First come named turns, each shown by rows before and after it. For each pair of rows after them, which turns, in which order, take the first row to the second? The first pair is done for you.
z_352 (before |-> after):
[+1.49, +3.58, -1.74, -0.45, -2.11, -0.60, -2.65, -2.38, +2.93, -1.14, +2.40, -2.89, -1.34, +3.52, -1.13, -1.97, +2.68, -0.28, +0.72, -0.42, -6.17, +0.88] |-> [+1.82, +4.07, -1.45, -0.77, -2.41, -2.19, -1.23, -4.40, +0.39, -0.58, +2.03, -0.56, -1.15, +2.63, -1.65, -0.01, +1.74, +0.80, -2.12, -0.09, -6.93, +0.20]
[+0.74, -0.76, -1.53, +1.83, +2.48, -1.76, +3.01, -2.04, +1.73, +0.95, -3.28, -0.37, +1.07, -0.10, +0.83, +4.14, -1.38, -0.68, -1.39, +1.34, +0.43, +2.25] |-> [+0.61, -2.64, -1.26, -0.45, +0.40, -2.87, +1.05, -1.97, +1.84, +0.84, -1.04, +0.31, +1.20, -0.87, +1.21, +3.10, -3.80, -0.70, -2.06, +0.58, +2.85, +1.27]
[+0.20, +0.40, -0.13, -2.08, -1.85, +0.54, -3.35, -0.11, +0.78, -0.65, +2.51, +0.62, -1.42, +0.11, -0.04, -3.08, -0.74, -1.68, +0.73, -1.59, -0.93, +0.46] |-> [+0.27, +2.38, -0.13, +0.34, +0.12, +1.86, -1.87, +0.36, +0.61, -0.85, +0.23, -0.48, -1.43, +1.24, -0.73, -2.18, +1.99, -1.50, +1.66, -0.54, -3.69, +1.85]
[+1.43, -0.10, -0.27, -1.15, -0.08, -0.53, -0.52, +2.02, -1.07, +1.35, +0.52, +0.98, +0.53, +1.01, -1.18, -1.31, +0.73, +0.06, -1.25, -0.78, +0.22, +0.19] |-> [+1.35, -0.28, -0.23, -0.85, +0.35, +0.04, -0.77, +2.35, -0.64, +1.07, +0.35, +0.35, +0.25, +0.98, -1.11, -1.55, +1.23, -0.20, -0.55, -0.83, +0.49, +0.47]
z_38 (before |-> after):
[+0.62, -0.63, -0.70, -0.43, -0.12, -2.24, +1.13, -0.30, -0.35, -0.31, +0.36, -0.11, +0.06, -0.56, +0.67, +0.66, -1.67, +0.69, -1.00, +0.02, +1.89, -0.42] |-> [+1.31, +0.31, -0.76, +0.99, +1.18, -1.80, +1.46, +0.11, +0.52, -0.61, -0.48, -1.15, +0.35, +0.46, +0.59, +1.22, +0.38, +0.30, +0.35, +0.71, -0.11, +1.20]
[-0.02, +3.33, +0.81, +1.29, +0.12, +2.69, -1.17, +0.33, -2.19, +0.39, -0.78, -0.66, -2.64, +1.09, -2.13, -1.25, +2.14, -0.65, -0.92, -1.31, -3.14, -0.46] |-> [-1.01, +1.76, +1.05, -0.30, -1.23, +2.15, -1.53, -0.17, -3.49, +0.65, +0.44, +0.30, -3.10, +0.03, -2.13, -1.75, -0.10, -0.30, -2.09, -1.95, -1.00, -2.58]
[-0.64, +0.73, +2.16, -1.68, -0.72, +1.00, +0.62, -0.37, -0.93, -0.62, +1.37, +0.18, +0.96, -0.71, -0.16, +0.92, +1.49, +0.21, +2.43, -0.85, -0.77, +0.25] |-> [-1.10, +0.26, +2.17, -1.89, -0.82, +1.29, +0.79, -0.38, -1.07, -0.40, +1.18, +0.44, +0.96, -0.73, -0.13, +0.61, +1.33, -0.02, +2.48, -0.90, -0.42, +0.02]
[+0.22, -1.33, +0.36, -1.54, -2.88, +0.10, -3.08, -0.79, +0.98, +0.70, +2.41, -0.15, -1.83, +1.52, +0.44, -2.64, -0.62, -0.35, +0.18, -0.13, +1.27, -1.26] |-> [+1.71, +0.57, -0.05, -1.00, -2.01, -1.49, -2.90, -1.73, +2.07, +0.61, +2.48, -0.34, -1.21, +2.31, +0.48, -1.33, +0.83, -0.44, -0.08, +0.77, -1.51, +1.39]
z_470 (before |-> after):
[+1.04, +1.95, -0.85, +3.84, +3.97, -2.95, +6.22, -1.58, -1.34, +0.11, -4.35, +1.42, +1.07, -0.84, +0.85, +6.02, +2.47, +1.62, -2.99, +2.40, -1.88, +1.91] |-> [-2.07, +1.82, +0.49, -0.70, -1.86, +0.56, +1.97, -2.76, -6.86, -0.10, -1.72, +4.35, -3.94, -1.37, -2.20, -0.37, -0.07, +2.08, -5.99, -1.42, -1.80, -4.23]
[-0.99, +1.37, -0.44, +1.41, +0.28, +2.08, -2.05, +1.77, -0.91, +1.23, -1.44, -3.58, -1.99, +3.49, -1.15, -1.07, +1.60, +0.69, +1.73, +0.05, -2.63, -1.33] |-> [+1.44, +2.78, -1.08, +1.09, +0.48, -1.93, -1.70, +0.03, +0.55, +1.25, -0.57, -2.43, -0.29, +3.62, -0.53, +1.57, +2.01, +0.72, +0.50, +0.99, -4.58, +1.29]
[+2.96, +2.58, -1.59, +0.04, -1.18, +0.60, +0.46, -0.33, +1.68, -1.00, +1.60, -0.91, -1.88, +1.51, -1.64, +2.11, -1.57, -1.41, -2.12, +0.30, +2.25, +3.91] |-> [+1.39, +2.02, -1.24, -0.20, -2.10, +3.35, -0.30, +0.55, +0.29, -0.95, +1.25, -1.24, -3.32, +1.56, -2.05, -0.02, -2.21, -1.35, -2.00, -0.85, +3.39, +1.47]
Then:
(two turns a pair)
[-1.52, -2.55, +1.45, +3.00, -0.15, +1.65, +4.54, -1.76, -5.07, +0.39, -1.40, +1.36, +0.29, -0.01, -0.12, +1.53, -1.40, +0.24, -2.94, -0.55, +1.29, -1.73] |-> [-0.62, -2.01, +1.31, +2.49, -0.56, +0.12, +4.20, -2.65, -5.52, +0.02, -0.74, +2.25, +0.49, -0.32, -0.15, +1.92, -1.36, +0.30, -3.92, -0.70, +0.31, -1.33]
z_470 z_470
[-0.80, +1.54, +0.51, +0.63, +0.37, +1.01, +1.47, -0.50, -2.09, -0.07, -1.73, +1.38, -0.53, -0.14, -0.89, +0.24, +1.20, +0.06, -1.39, -0.53, -1.78, -0.66] |-> [+0.96, +2.40, +0.24, -0.51, -0.20, -1.40, +0.31, -1.05, -0.11, -0.34, -0.02, +1.27, +0.28, -0.06, -0.28, +0.46, +1.41, -0.39, -1.33, -0.43, -2.38, +1.10]
z_352 z_38
[+0.69, +1.69, +0.63, -1.95, -3.51, +0.95, -0.50, +2.33, +4.63, -2.38, -0.77, -0.69, +2.38, +0.90, -2.86, -3.38, +1.18, -1.78, -0.25, -0.75, -0.60, -0.77] |-> [+0.41, +3.30, +0.69, -0.68, -2.84, +2.06, +1.41, +1.61, +2.54, -2.22, -2.74, -0.08, +1.51, +0.81, -3.76, -2.46, +2.29, -0.92, -1.26, -0.46, -2.38, -0.91]
z_352 z_470
[+1.35, +0.99, +0.74, +0.81, +0.50, -0.65, -0.30, -0.29, -1.90, +1.43, -0.76, +0.24, -0.72, +0.71, -0.01, -0.10, +0.08, +0.24, +0.05, +0.04, -2.20, +2.17] |-> [+1.60, +0.53, +0.86, +1.52, +1.16, -0.86, +0.08, -0.17, -1.30, +1.76, -1.12, +0.29, -0.09, +0.87, +0.64, +0.65, -0.02, +0.19, +0.17, +0.53, -1.72, +2.29]
z_38 z_470
[-3.04, -0.53, +0.70, -1.54, -0.73, +0.45, -0.53, +1.67, -2.21, +1.51, -1.37, +0.09, -1.33, +0.04, +0.61, +0.15, +1.39, +1.26, -2.01, +0.23, +1.85, -2.09] |-> [-2.95, -0.04, +0.53, -0.51, +0.12, +1.30, -0.37, +2.52, -1.37, +1.22, -2.12, -0.98, -1.63, +0.60, +0.63, -0.32, +2.39, +0.94, -0.70, +0.59, +0.95, -1.52]
z_352 z_352
[-0.89, -0.02, -1.25, +2.46, -0.24, -0.65, -0.23, +0.30, -3.96, -0.50, -0.56, -2.32, +1.80, -1.40, +1.68, +1.83, -1.79, +0.65, +1.86, +3.89, -0.08, -0.18] |-> [-0.45, -0.65, -1.16, +0.07, -2.34, -1.11, -3.35, +0.26, -2.79, -1.19, +1.78, -2.18, +1.07, -1.17, +1.80, -0.37, -2.84, +0.03, +1.88, +2.31, +0.39, -0.50]
z_470 z_352
[-0.87, -0.88, +1.89, +2.26, +1.72, +0.58, -2.08, +0.37, +0.88, +0.79, -0.18, -2.46, +0.16, +0.00, +0.15, +1.81, +3.79, -1.80, +3.79, -1.21, -0.37, +3.93] |-> [-2.72, -1.66, +2.36, +2.79, +1.40, +2.65, -0.99, +0.98, -1.46, +1.69, -1.64, -2.28, -0.87, -0.34, -0.67, +1.15, +3.14, -0.94, +3.41, -1.16, +1.22, +1.34]
z_38 z_352
[-0.78, +0.21, -1.15, -2.55, -1.98, +3.23, -0.11, +0.85, -1.20, +1.51, -0.75, +1.23, -2.17, +0.31, -1.31, -4.68, -0.66, -0.60, -0.13, -1.01, -0.06, -2.30] |-> [+1.48, +2.78, -1.94, -1.05, -0.03, +1.91, +0.18, +0.15, +1.05, +0.77, -1.36, +0.17, -1.17, +1.55, -1.04, -2.86, +2.68, -0.95, +0.44, +0.33, -4.04, +1.40]
z_38 z_38
[-0.85, -0.35, +2.12, -0.15, +4.71, -1.92, +3.93, -0.25, +0.28, -0.10, -2.27, +1.08, +0.82, -2.12, +0.53, +1.36, +1.05, +0.79, -1.16, -0.51, -4.06, +0.64] |-> [-1.03, -3.46, +2.28, -2.71, +2.61, -1.35, -0.35, +2.19, +3.77, -0.65, +0.92, -1.14, +1.04, -2.32, +2.01, -2.54, -1.27, -0.72, +1.68, -2.33, +0.15, -0.19]
z_352 z_352
[+1.64, +2.26, -0.62, -0.04, +1.31, +0.95, +1.26, -0.90, -0.29, +0.64, -1.72, -0.35, +1.22, +1.05, +0.94, +0.94, +2.42, +0.42, +0.52, +0.11, -2.80, +1.35] |-> [+0.66, +0.26, -0.20, -2.88, -0.99, -0.38, +0.37, -2.24, -2.07, +1.18, +0.20, +1.99, +0.96, -0.64, +0.93, +0.34, -1.45, +1.00, -1.78, -1.16, +0.32, -1.76]
z_38 z_38
[-2.19, -1.86, -0.92, +1.26, +2.46, +3.26, +1.49, -0.32, -1.29, +2.15, -2.83, -0.02, -1.23, -0.46, -0.52, -0.64, -0.47, +0.92, +2.26, +0.51, +3.69, -0.82] |-> [+1.24, +1.50, -1.57, +1.14, +2.96, -1.28, +1.71, -3.04, +0.79, +1.25, -2.30, +1.21, +0.60, +0.40, -0.05, +2.26, +1.62, +1.05, +0.75, +1.53, -1.23, +3.59]
z_38 z_38
[-3.53, +1.00, +1.24, +3.17, +3.37, +5.08, +2.49, +3.11, -3.81, +0.27, -3.06, -2.05, -2.08, -0.91, -0.93, -1.08, +2.07, +1.13, -0.17, -0.02, +0.04, -0.19] |-> [-2.69, -2.66, +1.46, -1.92, -0.79, +2.39, -2.88, +3.20, -0.70, -0.60, +2.33, -1.95, -1.34, -2.05, +0.50, -4.70, -2.10, +0.08, +0.20, -2.10, +4.82, -1.55]
z_38 z_352
[-1.10, -1.16, -0.23, +1.47, +3.15, -0.22, +3.44, +3.18, -0.55, +0.02, -3.65, -0.78, +0.86, -0.88, +0.52, -0.06, +1.30, -1.33, +0.20, +0.80, +0.24, +0.15] |-> [-1.46, -3.54, -0.13, -0.38, +1.37, -0.43, +0.99, +3.81, +0.27, -0.06, -1.60, -0.82, +0.79, -1.54, +0.84, -1.88, -1.14, -1.64, +0.26, -0.47, +3.17, -1.05]
z_38 z_352
[+1.16, +0.64, -0.37, +0.43, -0.22, -0.35, +0.36, -1.45, +0.42, -0.84, +0.06, -0.10, -0.13, -0.24, -1.70, +1.47, +1.53, +1.15, -0.15, +0.37, -1.42, +3.00] |-> [-1.15, -1.82, +0.27, +0.25, -1.06, +2.53, -0.20, +0.69, -0.61, -0.25, +0.07, -0.60, -1.07, -0.68, -1.83, -0.48, -0.25, +1.21, +0.86, -0.40, +2.26, +0.07]
z_352 z_470
[+3.08, -0.23, +1.83, -1.75, -3.26, +0.63, -3.27, +1.04, +1.64, +0.26, +2.33, -0.76, -0.43, -0.39, -0.19, -1.66, +1.15, -1.19, -0.34, -0.82, -1.24, -0.19] |-> [+3.13, +1.98, +1.83, -0.17, -2.24, +0.29, -0.13, -0.61, -0.85, +0.75, +0.26, +1.09, -0.51, -0.16, -1.23, +1.07, +2.41, +0.25, -2.57, +0.40, -4.03, +0.49]
z_352 z_352
[-0.22, +0.10, +0.90, -0.20, -0.33, +1.16, -0.03, -0.48, -2.57, -0.43, +0.93, +1.76, -0.08, -0.99, -0.93, +0.30, -0.07, +0.54, -0.09, -0.72, +0.11, +0.06] |-> [+0.47, -0.18, +0.73, -1.28, -0.71, +0.12, -0.68, -0.62, -1.73, -0.64, +1.69, +1.56, +0.22, -0.96, -0.33, +0.08, -0.03, +0.14, -0.03, -0.60, +0.18, +0.54]
z_38 z_352
[-0.67, -2.15, +0.83, +0.97, +0.75, -0.96, +0.92, -0.18, -0.56, +2.01, -0.18, -0.12, +1.68, -0.56, +1.03, +2.05, +0.45, +2.54, -1.95, +2.02, +2.39, -0.78] |-> [-0.78, -2.89, +0.60, -0.35, -0.36, +0.09, -2.29, +1.08, +1.16, +1.65, +1.61, -1.20, +0.79, +0.17, +1.13, -1.36, +0.22, +1.33, +0.27, +0.71, +2.78, -1.15]
z_470 z_352
[-0.57, -0.46, +1.02, -0.43, -0.28, +0.84, -0.81, +0.42, +0.64, -0.47, +0.77, -0.77, -0.82, -0.77, -0.47, -1.51, -1.05, -0.64, +2.03, -1.85, +1.84, -1.68] |-> [+0.39, +0.51, +0.77, -1.76, -1.31, -1.07, -1.40, -1.32, +0.30, -0.72, +1.96, +0.49, -0.82, -1.00, -0.61, -0.95, -1.27, -0.55, +0.71, -2.24, +0.56, -0.87]
z_470 z_470
